Some points, one per row:
[-24  19  11 -25 -36  31  -6   4 -13  41 -46   0 -11  36   1  17]
[  6 -72 -15  28  26 -80 -21  -7 -45 -49  57   1  20 -23 -18  -6]
[ -1 -23  11  12 -13  -7 -18  -3  -4 -12 -17   5 -31  14 -36  33]
[-11  30  19 -38 -73  18  -4  18   7  34 -36 -14  44  12 -13  11]
[-17 -44 -35  47  20 -61  12 -20 -28  33  59 -31  48 -11  49  13]
[-22  48  28 -51 -19  73  28 -17  33  48 -81 -47  -4  41  -6  64]
[ -3 -14 -23  10  35 -46   3  -6 -19 -18  49   8  43   5  44   0]
[-14 -16 -26  17  87 -84  18 -20  28 -74  79  -2  98 -87  59 -51]
[  8 -14 -31 -17  62  41 -20  17  49  25 -28  10 -31  23 -13  43]
[ -6 -25 -13 -26 -15 -13 -64  -1 -24  35 -37   7  -7  16 -32  37]
[ -8 -58 -10  48  36 -78   6  -7 -23 -55  54   1  12 -35  13 -25]
[  8 -80 -15  17  24 -87 -86  27 -28 -35  29   3 -18 -40 -77  11]
[  0   9 -65 -42  84  22  -8   2  23 -22   9  11  56 -17  61  20]
[  8  -8 -24  14  11  -5   3 -23   4  31   4  -1   0 -14  24   8]
[ 50 -81  10  22  43 -90 -59  20 -15 -13  -1  -9   2 -19 -88  74]
[-36 121  25 -67 -52  90  15  -8  36 -38  16  -7 114 -41  38 -59]
[-11  21 -70 -42  73  54 -30  17  29  20 -20  43  -8  17  53  30]
[  2  12 -42 -30  32  12 -14  -3  12  -3  -2   0  48 -13  27  11]
[ 34 -40 -40  62  80 -90  25  -4  46 -23  93  42  46 -52  52 -41]
[  -8   17   16    0   21   61   67   21   33   16  -60   19 -105   70
   13   34]
[  4 -94 -11  35  28 -97 -67  24 -37 -52  46   5 -44 -30 -79   7]
[ 11  76   4   9 -18  73  12 -22   7 -11 -59  17 -27 -13  10  -2]
[ 32 -24  13   4  17 -36 -36  14   9 -20 -18 -11  18 -46 -76  22]
[  60  -55   39    2   16  -61  -85   20   32   10  -27    2   25  -44
 -111   36]
[ 35  69 -11  14  13  90   1  -6  27 -10 -83  43 -64 -13   1   4]
[  22 -115   -9   66   29  -85    1  -15  -39  -18   16   -5  -64   17
  -66   45]
[ -3  43  12  -7  -2 -12  22  12  12 -27  42  19  64 -10  27 -64]
[ 21 -62  -4  48  21 -82  -4  -4 -41 -32  33   0 -21  -3 -18  14]
[ 47 -66 -12  17  20 -72 -46   5 -20  20   4 -21 -12 -25 -70  33]
[-43  29   8  22  30  -8  72  16   0 -62 117  31  19  21  38 -90]
[ 36 -30 -25  14  21 -62 -43  -1 -25  -8  53  18 -26 -34 -23 -68]
[ -5  15  10   0 -43  38 -35   4  -5  81 -68   8 -55  20 -45  36]
[-15 -14  24 -33 -32  35   6  -2  21   0 -66 -23 -38  29 -22  36]
[   4 -112  -21   50   39  -89  -30   16  -35  -47   85   44    8  -11
  -35   -8]
[-46  18  11 -60  -3  83 -27  25  51 -35 -57  31 -73  32   8  17]
[ 27 -70 -22  -2  13 -51 -31   4   2  52  -1 -18   1  -7 -36  73]
[ -4 -76 -18  17  20 -15 -56 -15 -45  13 -11 -12 -27  28 -28  48]
[  7  20  15 -19 -66  17 -33  -6 -23  26 -34   5 -45   5 -38  13]
[ 11  45   3   9  -9  54  18 -14  -6 -35  44  30   4   9   2 -96]
[ 20  -3   5  18 -37  15   0 -19  -2  77 -44  -7 -39  25 -13  37]
[-24  -8 -45   5  26  46   3  -3  -3  28 -38  22 -45  27  54  24]
[  9  43  26 -28 -56  53   6  -5  17  28 -20  -2  12  22  11  -4]
[  34  -83    8   35   58  -81  -74   31  -34  -77   48   17  -88  -21
 -106   -3]
[-10  20  37 -39 -22  61  45  11  24  60 -83 -43 -47  53 -25  54]
[-30 -27 -25   3 -10   3  24 -31 -62  30 -23 -47 -41  48  14  62]
[-40  54  49 -65 -20  79  29  -9  47   7 -69 -19  23  37  19  36]
[ -1 -92 -29  44  27 -93 -25   0 -31 -29  95  16  50 -26  -9  -6]
[-23 -17 -22  24 -28  21  22 -42 -51  62 -36 -44 -56  49  22  67]
[-31 -10 -20 -34 -22  33 -32   9 -21  50 -35  -6 -31  45  10  30]
[-28 127  50  -1 -83 127  35  91  39 -45  60 105 -64  53 -14 -99]
[ 27  24  16  33  76 -43  96  12  41 -57 100  26  59 -30  94 -83]
[  34  -89  -26   71    9 -101  -42  -26  -38  -25   52    6   10  -30
  -59   38]
[-12  -7  -7 -11  -7   7  21 -12 -17  45 -20 -13 -27  59  21  52]
[  40   54  -10   19   33  112   22   13   43  -36  -83   38 -127    1
   16    4]
[-34  48   5   9 -48  12   7 -20 -45  29  -5 -17  -2  27  13   4]
[-38  26   7 -33 -66  49 -24  12 -15  10 -15  12 -28  42  30 -10]
[-37  50  28 -59 -19  69  36  -7  43   4 -74 -30 -14  37  33  45]
[ -1  43  36 -45 -11  21  17  12  29 -51 -61 -33  12 -24  -2 -25]
[  8  27 -17 -29  58  48   5  15  47   6   3  35  24   4  69  -6]
[-12  16 -42 -27  51  74  23   8  68  40 -35  11 -18  49  36  45]
[ 34 -48  -5  11   1 -74 -22 -11 -30  11   2 -23 -13 -18 -52  36]
[ -51   74   29   19    5   39  101    7   17  -25  100   42   45    1
   63 -103]
[-14  72  33 -18 -76  34   4  -3   5  24 -47 -55  44  11  -3  -7]
[ 31 -90  -9  50  23 -94 -69  12 -31 -17  61 -13 -37 -35 -91  13]
[ 30  60  41   7  38  93  50  40  94 -46 -57  21 -91  -4  -7  20]
[ 19 -53 -17  21  -6 -49 -21   2 -26  17  11 -22 -34   6 -44  39]
[ 25 -51   3  11  57 -39 -26  14  -5 -40  33   6 -40 -18 -58   8]
40 more points follow, each with its number after it:
[ 15 -19 -23  27  16 -64  22  -9 -14 -57  87  38  90 -39  64 -63] 0
[   1  112  -14  -23   45   38  105    3   51  -45  102   59   74  -40
  127 -127] 1
[ 24 -80 -18  33  18 -92 -15 -27 -65 -28   8   6 -51  10 -72  55] 2
[-32  24  -5 -38 -41  36 -11  -4 -12  44 -47 -12  -4  42  14  11] 3
[  63  -63   15   10   55  -36  -99   33   29    0  -15   16  -15  -44
 -114   19] 4
[ 13   8 -37  30  78 -53  61 -11  30 -46 109  28  89 -63 117 -75] 5
[  14    2   55  -33  -12   11   18   24   50  -57 -109  -40  -40  -23
  -48    5] 6
[ 45 -85 -36  36  19 -85 -40   2 -34   1  22 -24 -45 -15 -78  42] 7
[  12  100  -41  -26   37   74   78   35   41  -19   81   85   52  -16
  127 -127] 8
[  0  -9   1   7 -28 -39 -12  -5 -11 -27  44  17  55 -10  40 -43] 9
[-11   8  -6  13 -14   2  22 -13  -5   6  24  27   2  18  33   1] 10
[ 49 -48 -12  17   2 -87 -26 -37 -18  -8  -3 -22   8 -20 -60  48] 11
[-41 -30  15  27  -1 -59  -7 -16 -51 -56  49   3  13  -4   9 -30] 12
[ 16  57  23   8 -26  27   4   0   6 -22 -20 -14  18 -14  -8 -40] 13
[  -3  127   86  -32   89    8  127   68  127 -115  127   89   75  -95
  127 -127] 14
[-14 -45 -24  30  16 -73 -44 -20 -57 -87 108  29  48 -22  14 -45] 15
[-43  29  19  -1 -57 -10   0   2 -12  10  -7 -56  96 -14  27 -12] 16
[ -24   69   60   -3    6  -11   64    9   36  -56   74   46   59  -50
   48 -127] 17
[ 12   2  17 -29  14  28 -10   4  20  28 -53 -26 -29  18 -42  43] 18
[ -5 -29 -10 -31 -23   1 -60  24 -24  48 -21 -12 -16  30 -31  41] 19
[ 22 -21  27   9  17   3  28   2  11 -22 -25  -7 -35   4 -32  22] 20
[ 28 -43 -18  50  91 -80   5 -18 -18 -50  65  26  27 -31  69 -14] 21
[ 18 -87 -12  59  17 -94 -54   6 -38 -16  68 -16 -33 -26 -81  13] 22
[  6  46  11 -36 -81  25 -38   8  -7  36 -42 -17   3  16 -24   6] 23
[ 28   5 -30  25 -39  30   3  -8  -3  69 -36   4 -39  15  -7  19] 24
[ 18  40  28 -10   6  60  40 -10  39  33 -43  -2 -17  23  26  33] 25
[ 22  -1 -47 -13  33 107 -10  41  20  41 -45  74 -72  39  64  16] 26
[  8  70  50 -71 -27  99   9  35  78 -19 -81  13  -6   6 -11 -12] 27
[ 49 -88 -24  43  37 -90 -56   9 -16  -6  27  -5 -19 -51 -96  21] 28
[-27  34   7 -15 -53  29  29 -18 -26  62 -65 -56   7  18  13  29] 29
[-31 -18  30   9  -7 -34  33 -20 -19 -38   4 -31  24   3  17  -7] 30
[-24  78  81   4 -89  23  33 -24 -21  -6 -43 -83  23  37  -6   8] 31
[  52  -88    7   26   34  -89  -71   24  -10  -19  -14   -6  -20  -51
 -127   38] 32
[ -25  -74   -6   38   29 -106   -8    3  -24 -113   91    5   11  -27
    7  -67] 33
[ 20  83  18 -28 -19  44   1  -6  34 -59 -11  -2  47 -38 -16 -63] 34
[ 10  23  42 -25 -27  27  46 -33   8  84 -79 -51 -54  31  -6  41] 35
[  30  -70  -38   35   42 -102  -37  -21   -8   -4   76  -14   79  -45
  -24   38] 36
[ 45  45  12   7 -19  84  28  10  31  27 -76  26 -93  19  10  33] 37
[  -4 -108   23   37   24  -87  -85   27  -49  -67   54   22  -32  -34
  -79  -18] 38
[ 30 -55 -17  29  18 -76 -33   9 -22 -27  48   0  19 -46 -49  -4] 39
Which two of these numbered points are nearest to each point below, looking only along the 6 directions in which the first points spread most? Their numbers follow each, nearest first.
[-14  12 -58  -1  23  83  -5  21  14  25 -46  48 -47  40  70  40] > 26 25
[ 24   0 -35   5  39 -46  13 -23 -21 -35  99  13  80 -37  57 -22] > 0 9
[ 44  34  30 -20  26  46   3  33  66 -48 -48  -1 -21 -33 -46  -1] > 6 20
[ -42   60   53   18    6   32   74   16   13  -55  108   16   29   16
   33 -107] > 17 1
[ 10 -53 -17  12  24 -76  14 -14 -32 -61  84  19  60 -23  60 -38] > 0 15
[ 22 -95  -3  34  49 -62  34  10 -26   3 -10  -7 -62   3 -52  31] > 2 7
[ -9 -38 -12 -25  -3  -5 -52  18 -31  50 -28 -26 -34  28 -28  52] > 19 24
[ 17  85  54 -74 -21 113  23  35  89 -46 -75  26   7 -12 -12 -35] > 27 34
[-38  49  21 -34 -31  68 -11  38  18 -44 -12  34 -14  13   6 -23] > 13 34
[-15 -52  -9  -7  13 -38 -41  -6 -49  -4 -16 -13 -28  23 -42  49] > 19 11
[ 15 -14   2 -31   7  43 -43  48  33  34 -36   5 -45  29 -34  44] > 18 24
[-14   3 -15  14 -26 -36  -6 -10 -34  15  23  -7  21  -3   3 -11] > 30 9
[-53  64  49  -1 -86  48  20 -52 -32  14 -30 -66  29  35  10  -3] > 31 29
[  32  -98  -49   57   40 -125  -36    7  -22   -2   88  -15   55  -47
  -49   30] > 36 39
[ 33 -60 -16  12  28 -44 -46  17  -5  33  -5  -4 -41 -18 -57  14] > 7 11
[-17 -82 -23  37  29 -92 -12  -7 -62 -89  93  15  34 -24  -1 -38] > 33 15
[  68  -82   -4    1   50  -40  -82   56   12   -1  -20   13  -20  -46
 -119   29] > 4 32
[ 17  53  16 -43 -64  41  44 -25   4  80 -59 -56  28  38   3  38] > 29 35
[ 33  -1  -5  24  13   9 -10  -2  -8 -34  33  23 -10 -14 -30 -59] > 12 9
[ 14 -68   3  48  18 -64 -10 -14 -36 -11  -8 -13 -42   7 -53  46] > 2 7
[ -31   24  -35   29  127  -40   88    1   49  -51  120   34   95  -93
  127 -125] > 5 1
[  4  46  37 -53 -15  74   4  20  44 -22 -71  13  -7   6 -24  -9] > 27 13
[  4  -4 -20  17 -26  18  10 -11 -34  90 -16   2 -19  32   7  27] > 24 3
[   0   48   24   -7   29  -11   38   24   37  -70   65   37   85  -24
   51 -102] > 17 0
[  4  55  40 -48 -81  24 -21   9  -4  25 -55 -12  52  -4 -28   7] > 23 13
[ 13  15 -48 -38  70  84 -14  19  48  41 -33  32  -5  27  77  39] > 26 25
[-20  -3 -26  23  26  26  28 -11   4  -9  24  51 -25  19  60   6] > 10 24
[ 42  91  43 -33  25 112  46  44 100 -58 -81  -2 -32 -27 -11 -14] > 27 6
[  62  -93   -2   25   84  -78  -78   29   -8  -42    3   23  -93  -28
 -120   14] > 32 28
[ 13  51  26   9  18  57  52  24  47 -50   4  14 -31  -2  17  -5] > 13 25
[-41  32 -27 -25 -23  65 -10  -2 -14  22 -23  19 -20  40  44  19] > 3 24
[ 57 -93 -10  26  26 -92 -79  15 -10  -7  43   2   2 -46 -99  33] > 28 32
[-26  15 -27   6  34  52  17   7   5 -17  23  47  -9  12  60 -16] > 10 26
[ 47 -27  15   6  47 -28 -44  27  14 -47 -11   7 -39 -29 -82  -3] > 4 20
